[[117 130 134 127 126 127 147]
 [117 130 137 147 129 123 130]
 [117 130 134 128 125 131 143]
 [117 130 135 141 127 130 131]
 [117 130 134 127 125 119 149]
 [137 133 134 127 127 116 130]
 [117 131 150 139 126 116 130]
 [136 134 134 127 129 116 130]
 [133 131 134 127 130 116 130]
 [118 132 151 139 132 117 130]
 [117 130 134 128 126 129 146]
 [132 131 134 127 125 116 130]]
->
[[127 147 117 130 134 127 126]
 [123 130 117 130 137 147 129]
 [131 143 117 130 134 128 125]
 [130 131 117 130 135 141 127]
 [119 149 117 130 134 127 125]
 [116 130 137 133 134 127 127]
 [116 130 117 131 150 139 126]
 [116 130 136 134 134 127 129]
 [116 130 133 131 134 127 130]
 [117 130 118 132 151 139 132]
 [129 146 117 130 134 128 126]
 [116 130 132 131 134 127 125]]

[[114 128 132 128 130 128 113 150]
 [136 128 133 128 128 127 137 115]
 [120 128 150 128 131 129 119 130]
 [134 128 113 128 127 130 135 131]
 [131 128 131 128 128 133 130 124]
 [131 128 130 128 130 130 130 144]
 [127 128 129 128 130 134 126 148]
 [128 128 134 128 127 125 128 111]
 [106 128 139 128 131 129 103 133]
 [129 128 129 128 128 138 128 146]]
->
[[113 150 114 128 132 128 130 128]
 [137 115 136 128 133 128 128 127]
 [119 130 120 128 150 128 131 129]
 [135 131 134 128 113 128 127 130]
 [130 124 131 128 131 128 128 133]
 [130 144 131 128 130 128 130 130]
 [126 148 127 128 129 128 130 134]
 [128 111 128 128 134 128 127 125]
 [103 133 106 128 139 128 131 129]
 [128 146 129 128 129 128 128 138]]

[[128 116 109 146 126 125 125 128 128 142 120 121]
 [128 141 119 141 127 126 128 128 128 117 123 123]
 [128 144  99 150 126 124 126 128 128 131 116 122]
 [128 151 110 141 127 125 128 128 128 121 120 124]
 [127 124 103 148 126 125 125 128 128 141 118 121]]
->
[[120 121 128 116 109 146 126 125 125 128 128 142]
 [123 123 128 141 119 141 127 126 128 128 128 117]
 [116 122 128 144  99 150 126 124 126 128 128 131]
 [120 124 128 151 110 141 127 125 128 128 128 121]
 [118 121 127 124 103 148 126 125 125 128 128 141]]

[[129 144 121 127 128 134 131 115 139]
 [130 127 129 131 133 126 124 134 117]
 [122 142 113 140 124 135 146 114 127]
 [130 157 111 138 127 135 140 111 144]
 [130 154 113 135 125 134 141 110 137]]
->
[[115 139 129 144 121 127 128 134 131]
 [134 117 130 127 129 131 133 126 124]
 [114 127 122 142 113 140 124 135 146]
 [111 144 130 157 111 138 127 135 140]
 [110 137 130 154 113 135 125 134 141]]

[[125 134 119 139 148 127]
 [124 135 116 143 154 127]
 [127 131 146 114 112 134]]
->
[[148 127 125 134 119 139]
 [154 127 124 135 116 143]
 [112 134 127 131 146 114]]

[[131 122 133 128 133 134 127 136 122 132 139 136 125]
 [128 126 140 127 147 131 123 149 134 134 132 143 111]
 [136 115 131 129 127 139 130 132 108 134 151 137 132]
 [129 123 143 127 151 135 122 155 131 137 138 149 107]
 [131 122 136 128 138 134 126 141 123 134 140 140 120]
 [127 130 123 128 121 125 130 120 129 125 123 121 134]]
->
[[136 125 131 122 133 128 133 134 127 136 122 132 139]
 [143 111 128 126 140 127 147 131 123 149 134 134 132]
 [137 132 136 115 131 129 127 139 130 132 108 134 151]
 [149 107 129 123 143 127 151 135 122 155 131 137 138]
 [140 120 131 122 136 128 138 134 126 141 123 134 140]
 [121 134 127 130 123 128 121 125 130 120 129 125 123]]

[[122 154 134 114 135 132 130 144 122 126 129 125]
 [140 124 124 132 117 136 123 115 126 106 121 135]]
->
[[129 125 122 154 134 114 135 132 130 144 122 126]
 [121 135 140 124 124 132 117 136 123 115 126 106]]
